Every row has a hidden score. How much higher is the second row's score than the first row's in each pair? 20 means about the same, 40 much higher and 0 much lower. The score is a weighted sum of the row's numbers plus the product of two more (or one squared), each taken from its middle value.
[-0.8 -1.1  0.8  0.2 -0.4  1.3  1.4 -0.8  1.4  0.5]
[-0.7 -0.3  1.   0.4  0.4 -0.3 -0.1  0.7 -0.3 -1. ] 15
[-0.9  2.4 -0.1  1.   1.   0.8 -2.   1.3  0.  -2. ]
[ 0.1  0.  -0.1 -0.6  0.   0.3  0.1  0.7 -0.4  0. ] 24
[-0.3  1.2 -1.8 -1.1 -0.7  0.8  0.3  0.   0.7  0.2]
[-0.2  1.3 -0.3  1.5 -1.1  2.6 -0.8 -1.6  2.1  1.4] 25
[ 0.  -0.8  1.4  0.1  0.1  0.9  0.  -1.5 -0.3 -0.9]
[ 0.5  0.1 -1.7  0.2 -0.6  0.3  0.3  0.  -0.7  0.6] 20
[-0.9 -0.8  1.3 -0.7  0.8 -1.   1.7  0.4 -1.1 -0.5]
[ 0.5 -0.1  0.2 -0.1  0.6  0.6 -1.4 -0.3 -1.3  0.6] 31
[ 0.4 -0.4  1.  -0.9 -0.7 -0.2  1.1 -0.3  1.7  0.1]
[ 0.4 -0.1 -0.1  0.2  0.9 -1.4  0.1  0.9 -1.1  0. ] 21
[-0.1 -0.7  1.3  0.3  0.5  0.1 -1.  -0.7 -0.8  0.1]
[ 0.3  0.3 -0.4 -0.1 -0.6  0.1 -0.8  0.5 -0.1  0.4] 17
[-0.3 -1.  -0.4 -1.3 -0.6  0.7  1.1  0.6  0.6  0.5]
[ 0.2 -0.3 -0.7  1.4  0.9 -0.6  0.6  0.1 -1.4  0.7] 18
[-0.4 -0.2 -0.5 -0.2 -0.2  0.4 -0.3 -0.2 -0.3  0.4]
[ 1.6  0.1 -1.6 -0.7 -0.4  0.4 -0.6  0.2  0.7  1.5] 18
[-0.2  0.   0.6  0.7  0.9 -0.7  0.1  1.2 -0.8 -0.9]
[ 1.  -0.9  0.2  1.  -0.2 -1.5  0.6 -1.1 -1.3 -0.3] 28
[ 0.1 -0.3  0.2  0.2  0.3 -0.5 -0.7  0.6 -0.7  0.2]
[-0.5  1.9 -0.2  1.3  0.5  0.3 -2.2  0.9  0.  -1.4] 18
[-2.1  1.6  0.8  0.7  1.3  0.2 -0.4  2.2 -0.8 -0.8]
[-0.1 -0.5  0.4  0.2  0.5 -1.   1.   0.7 -1.5 -0.5] 27
[-0.8 -0.1  0.3  0.2  0.4 -0.9  0.5  0.9 -1.4 -0.4]
[ 0.2 -0.9  0.6  0.6  0.   0.5 -0.4 -0.1 -0.2  0.5] 24
[-1.2  0.1  0.4  0.   0.6  0.  -0.1  0.4 -0.7  0. ]
[-0.3  0.2  0.2  0.1  0.3 -0.5 -0.5  0.8 -0.9 -0.2] 21
[ 0.2 -0.2  0.7 -0.1  0.5 -0.8  0.   0.7 -0.3 -0.9]
[ 0.1 -0.3  0.3  0.5  0.9 -1.  -0.4  0.9 -1.  -0.2] 21
[-0.2  0.1  0.   0.8  0.7 -0.6 -0.5  0.4 -0.7 -0.2]
[-0.8 -0.8 -0.1  0.3 -1.   0.9  0.7 -0.4  1.1  1.5] 19
[-1.8 -0.6  1.3  0.6  1.3  1.3 -1.2 -1.9 -0.1  1.4]
[-1.7  0.9  1.2  0.9  1.2  1.4 -2.7  0.  -0.7  0. ] 19
[-0.4 -0.2  0.2 -0.3  0.   0.2 -0.4  0.3 -0.5  0.2]
[-0.2 -0.7 -0.3  1.1  0.9 -0.4  0.8  0.6 -1.3  0.3] 15
[ 0.1 -1.5  1.  -1.9 -0.8 -0.4  2.2  0.2  2.5 -1.2]
[ 0.4 -0.4  0.2  0.4  0.8 -1.4  0.   0.8 -0.9  0.4] 24
[-0.1  0.3 -0.4  0.2  0.5  0.1 -0.8  1.1 -1.1  0. ]
[ 0.7 -0.6 -0.3 -0.6 -1.   0.9  0.4  0.4 -0.1 -0.2] 25
[-1.4  1.1  1.  -0.3 -0.2 -0.1  0.   0.2 -0.7 -2.2]
[ 0.2  0.  -0.2 -0.2  0.5  0.2 -0.3  0.8 -0.3  0.5] 17
[ 0.  -0.3  0.9  0.4  0.7  0.3 -0.5  0.3 -0.4 -0.6]
[-0.7  0.8  0.9  0.4 -0.1  0.1 -0.5  0.7 -0.2 -1.3] 21
[-0.3 -0.2  0.3 -0.1  0.2 -0.2  0.2  1.4 -1.  -0.6]
[ 0.5  1.5 -2.1 -0.7 -0.6  0.8 -0.2  0.1  0.8  0.9] 23
[ 0.4  0.7 -0.9 -0.1  1.1  0.3 -0.5  1.1 -0.7  0.8]
[-0.2  0.4 -0.1 -0.2  0.  -0.6 -0.5 -0.6  0.5  0.5] 18
[-0.4 -0.4  0.3  0.3  0.1 -1.3  1.2  0.8 -1.2 -0.4]
[ 3.6 -0.6 -3.2  1.4 -1.8 -0.2  2.6 -0.5  1.8  2.5] 18
[ 0.1 -0.6  0.1 -0.3  0.   0.3  0.3  0.8 -0.1  0.5]
[ 3.1 -0.6 -2.9 -1.2 -0.8  0.8  1.4 -0.2  1.9  2. ] 17
[ 0.4 -0.6 -0.1  0.2 -0.1 -0.2  0.   0.9 -0.2  0.9]
[-0.7 -0.9  1.  -0.8  1.3 -1.2  1.6  0.1 -1.2 -0.7] 21
[ 0.4 -0.1  0.  -0.8 -0.4 -0.6  0.5  1.  -0.3 -0.3]
[-0.2 -0.2  1.1  1.   0.2  0.  -1.  -1.6 -0.6  0.1] 27
[ 0.  -0.4 -0.8 -0.7 -1.1  0.6 -0.3 -0.8  0.8  1.5]
[-1.   0.1  0.6  0.6  0.8  0.  -0.9  0.4 -0.3  0. ] 13
[ 3.6 -0.4 -3.4  0.7 -1.6  0.   2.9 -0.6  1.9  2.4]
[-0.3  0.3 -0.4  0.5 -0.3  0.6 -1.   0.3  0.   0.5] 26
[ 0.5  1.1  0.2  0.3  0.8 -0.4 -1.1  0.4 -0.2 -0.4]
[ 0.3 -1.9  0.5 -0.2 -0.2  0.4  1.8 -1.8  1.4  1.1] 21
[-0.3 -0.5  0.5  0.6  0.3  0.6  0.   0.2  0.   0.4]
[ 0.9  0.8 -0.2 -0.3  0.8 -1.  -0.5  0.7 -0.3 -0.2] 17
[-0.6 -0.1  0.9  0.7  0.1 -1.1 -0.5  0.2 -1.5 -0.8]
[-0.5 -0.3  0.2  0.6  0.6 -0.8  0.   0.9 -1.3 -0.1] 17
[-0.1  0.8 -0.2  1.2 -0.3  0.9 -1.5 -0.2 -0.9 -0.3]
[-0.5  1.1  0.2  0.6  0.3  0.5 -1.6 -0.2 -1.  -0.5] 19
[-0.3 -1.3  0.2 -0.2  0.7  1.4 -0.1 -1.8  0.8  1.5]
[-0.4  0.7 -1.4 -1.  -1.4  1.8  0.8 -0.4  1.9  0.1] 21
[ 0.6 -0.2 -0.2 -0.2 -0.3 -0.1  0.3  0.4 -0.6  0.2]
[-0.7 -1.7 -0.3 -0.8 -1.6  3.8  0.1 -1.   2.3  1.4] 36
[ 1.6  0.  -1.1 -1.  -0.6  0.4 -0.3  0.1  0.8  0.2]
[ 0.  -0.2 -0.2 -1.1 -1.3  0.8 -0.9 -1.8  0.8  0.5] 31
[ 0.1 -1.4 -0.5  0.4 -0.6  0.6  0.5 -1.5  1.2  1.3]
[ 0.5  1.3  0.7 -3.   1.5 -1.5  0.9  1.2 -0.8 -1.1] 21
[-0.7 -0.7 -1.1  0.  -0.1  0.4  0.  -0.2 -0.6  1.1]
[ 0.1 -0.1  0.1  0.1  0.3 -1.2  1.4  1.3 -0.3 -1.2] 9
[-1.9 -0.7 -0.4 -0.1 -0.2  3.1 -2.4 -3.2  1.7  3.7]
[ 0.1 -0.1 -0.3 -0.1 -0.4  0.  -0.2  0.4  0.3  0. ] 9
[-0.2  0.5 -1.8 -0.6 -1.3  1.7  0.9 -0.5  1.7  0.3]
[-0.2 -0.5  0.8  0.5  0.7 -1.   1.1  1.1 -0.6 -0.6] 7
[-0.7 -0.4  1.   0.1  0.6 -0.2  0.7  0.8 -0.6 -0.9]
[-0.2 -0.3  1.3  0.7  0.9  0.2 -1.  -0.4 -0.6  0. ] 23
[ 2.  -0.6 -0.3 -1.5 -1.  -0.3  0.   0.3  0.6  0.4]
[ 0.4 -0.6  1.9 -0.5  0.9 -1.4  1.2  1.1 -0.6 -1. ] 15
[-0.8 -1.2 -0.5 -1.2 -1.9  3.3  0.2 -0.6  2.7  1.6]
[-0.6 -0.2  0.   0.6 -0.4  0.6 -0.9 -0.7  0.1  0.5] 10
[ 1.   1.4  1.5  0.  -0.7 -2.5  0.   0.5  0.1 -2.8]
[ 0.7  0.1  0.4  0.1 -0.5  0.1 -0.5 -0.1 -0.8 -1.1] 33
[ 0.6 -0.6  0.1 -0.6 -0.2 -0.5  0.   0.7 -0.8 -0.3]
[ 0.6  1.8  0.3 -0.5  0.5 -1.4 -1.2  1.6 -0.6 -1.4] 15
[ 0.9 -0.3 -0.5 -0.1  0.1 -0.3 -0.3  0.7 -0.5  0.2]
[-0.2  2.5 -1.3 -0.2 -1.3  0.2  0.7  0.4 -0.1 -1.3] 26
[ 0.3  0.1 -0.7 -0.4 -0.6 -0.1  0.2  0.5 -1.   0.3]
[-1.  -0.6 -0.4 -0.4  0.2  1.9 -0.1 -1.5  1.6  1.1] 17
[ 0.1 -0.5  1.7  0.1  1.  -1.3  1.   0.4 -0.3 -1.3]
[ 0.2  0.   0.5  0.   0.6 -0.5 -0.5  0.1  0.3 -0.3] 24
[ 1.5  1.5 -2.4 -1.1 -1.1  0.9 -2.2 -1.   1.3  1.7]
[ 1.1  1.5 -0.2 -0.4  0.4 -1.2 -1.   1.1 -0.3 -1. ] 5
[ 0.5  0.6 -1.   0.5  0.9  0.1 -0.3 -0.3 -0.1  0.5]
[ 0.4  0.  -0.4  0.2  0.6 -1.  -0.2  0.7 -0.8  0.4] 18
[-1.2  2.3 -1.2 -1.2 -0.8  2.  -1.9  0.9  1.5 -0.3]
[ 0.  -0.7  1.2  0.3  0.1  0.1 -0.6 -0.2 -0.6  0.6] 18
[ 0.  -0.3 -0.3  1.3  0.8 -0.5  0.9  0.4 -1.2  0.1]
[ 0.8  1.4 -0.2 -2.5  1.3 -1.4  0.   1.4 -0.9 -0.8] 24
[ 2.1 -0.6  0.5 -1.4 -0.6 -1.1  0.   0.3  1.  -0.4]
[ 2.9 -0.8 -3.2 -0.8 -1.6  0.8  2.  -0.2  2.1  2.6] 30
[-0.3  0.3  0.5 -0.5  0.3 -0.5  1.4  0.7 -0.3 -0.9]
[-0.9  0.   0.7  1.2  0.   0.1  0.1  0.5 -0.5 -0.8] 21
[ 2.2  0.4 -1.2 -0.7  0.6 -1.2 -0.1  0.4  0.6  1.1]
[-0.1 -0.5  0.1 -0.1  0.6 -0.6 -0.4  0.2 -1.1 -0.3] 26
[-0.3  0.  -1.1 -0.3  0.1 -0.1  0.  -1.   1.4  1.4]
[ 0.  -0.8  0.3  0.2 -0.2  0.2 -0.2 -0.3 -0.2  0.7] 27
[-0.1  1.2 -2.1 -0.7 -0.5  1.1  0.2  0.1  0.5  0.6]
[-0.5  0.8  0.3  0.8  0.8 -0.9 -0.4  1.1 -1.  -0.4] 11
[ 1.6  1.1  0.1 -0.5  0.6 -1.2 -0.9  0.5 -0.3 -0.7]
[ 0.6  0.   0.  -1.2  0.  -0.7  1.   1.1 -0.4 -0.6] 23
[ 0.7  2.  -2.1 -1.5 -0.9  0.7 -2.  -0.4  1.5  1.1]
[ 1.2  1.5 -2.6 -1.1 -0.7  1.1 -2.4 -1.   1.7  1.3] 22
[ 0.2 -0.6  0.4  1.2  1.1 -1.  -0.6  0.5 -1.1  0.2]
[-0.9 -0.3  1.1  0.5  0.7  0.2  0.6 -0.1 -0.5  0.5] 23
[ 0.4  0.3 -0.3 -0.5 -0.4 -0.4 -0.6  0.4 -0.2  0.1]
[-0.6 -0.5 -0.7 -0.3 -0.9  0.8  0.1 -0.6  0.2  0.6] 23
[ 0.5 -1.3  1.  -0.5 -0.8 -0.7  1.6  0.   1.2  0. ]
[ 0.4  0.8 -1.1  0.2  1.1  0.3 -0.3  0.7 -0.6  0.3] 27
[ 0.1  0.1 -0.4 -0.3 -0.2 -0.2 -0.4  0.3 -0.1  0.2]
[ 0.9  0.7 -0.2  0.4  0.  -1.  -0.9 -0.7 -0.3 -0.3] 22
[-0.6 -1.2  0.9  0.2  0.1 -0.9  1.2  0.5 -0.6 -0.6]
[ 0.2  0.5 -0.2 -0.1  0.3  0.7 -1.7 -0.3 -0.2  0.5] 31
[-0.3 -0.3 -0.2  0.   0.9 -0.3 -0.6  0.5 -0.5  0.7]
[ 0.5  0.  -1.   0.9  1.6 -0.1  0.5  0.6 -0.6  0.7] 17
[ 0.2 -0.1 -0.9  0.2  0.8  0.2 -0.9  0.  -0.1  0.8]
[ 0.3 -1.2  0.2  0.3 -0.1 -0.1 -0.5  0.3 -0.6  0.5] 19
[ 0.3  0.1  0.   0.5 -0.1 -0.3 -0.9 -0.6  0.   0.3]
[-1.4  0.   1.1 -0.5  0.8  0.4 -0.4  0.  -1.  -0.6] 23
[-0.6 -0.5  1.7  0.5  0.4  0.1 -0.6  0.4 -0.1 -0.9]
[ 0.3 -0.8  1.4 -0.4  0.1 -1.   0.4  0.4  0.3 -0.7] 16
[ 0.3 -0.6  1.2 -0.7 -0.9 -0.4  1.1 -1.1  1.  -0.6]
[-0.4  0.9  1.4 -3.  -1.5 -1.4  0.6  1.2 -0.5 -3.1] 24
[ 2.1  0.5 -1.  -1.4  0.9 -1.3  0.   0.4  0.6  1.4]
[-0.6  0.7  0.5  0.6  1.3 -0.8 -0.2  1.2 -0.9 -0.8] 15
[ 0.2 -2.2  0.4  0.3 -0.1  0.7  1.6 -1.6  1.   1.3]
[ 0.5  0.   3.2  0.2  0.2 -2.3  1.2 -2.5  1.8 -2.6] 9
[ 0.1 -0.4  0.  -0.9 -1.2  1.2 -1.2 -1.6  0.6  0.6]
[-0.4  0.   0.5  0.2  0.3  0.   0.5  0.9 -0.1 -0.9] 7
[-0.8 -1.1  0.8 -0.4 -0.6  1.1  1.7 -0.7  2.6 -0.3]
[-0.5  0.2  0.8 -1.3 -0.5 -0.5 -0.1 -0.5 -0.3 -1.2] 28
[-0.3  1.4 -0.3  1.   0.1  0.8 -1.2 -0.1 -0.7 -0.2]
[-0.2 -0.6 -0.7  0.2  1.  -0.5  0.8  0.4 -1.1  0.4] 13
[ 2.1  0.1 -0.8 -0.6 -0.7 -1.3  0.1  1.1 -0.4 -0.4]
[-0.1 -0.3 -0.1 -0.4  0.4  0.4 -0.6  0.2 -0.3  0.1] 28
[-0.6 -0.3  0.   0.3  0.3  0.   0.1  1.6 -0.9 -0.1]
[-0.3 -0.5 -0.3  0.4 -0.3 -1.2  2.2  1.4 -1.7 -0.6] 19
[ 0.8  0.8 -0.7  1.2  1.3 -0.5 -0.7  0.7 -0.7  0.7]
[ 1.7 -0.6 -2.2 -0.2 -1.1  0.3 -0.3 -0.5  1.1  2. ] 25
[ 0.1 -1.1  0.2  1.2  0.2 -1.2  0.4  0.5 -1.1  0.5]
[-0.6 -1.3  2.7 -2.5 -0.3 -0.2  1.8 -0.4  2.4 -0.9] 18
[ 0.1 -0.1 -0.3 -0.4 -0.2  0.6  0.9  0.9 -0.4  0.3]
[-1.2 -0.8  0.8  0.7  0.   0.3 -0.5 -0.6  0.1  0. ] 14
[-0.1 -1.1  0.1  0.1  0.3 -0.1  1.   0.2 -0.5  1.5]
[-3.4  0.4  0.5 -0.2  0.8  0.5  0.4  0.8 -0.8  0.2] 3
[ 0.1 -0.2 -0.3  0.1  0.  -1.  -0.4 -0.9  0.2  0.3]
[-0.3  0.8 -1.9  1.4  0.1  0.3 -0.8  0.2  0.1  0.9] 15
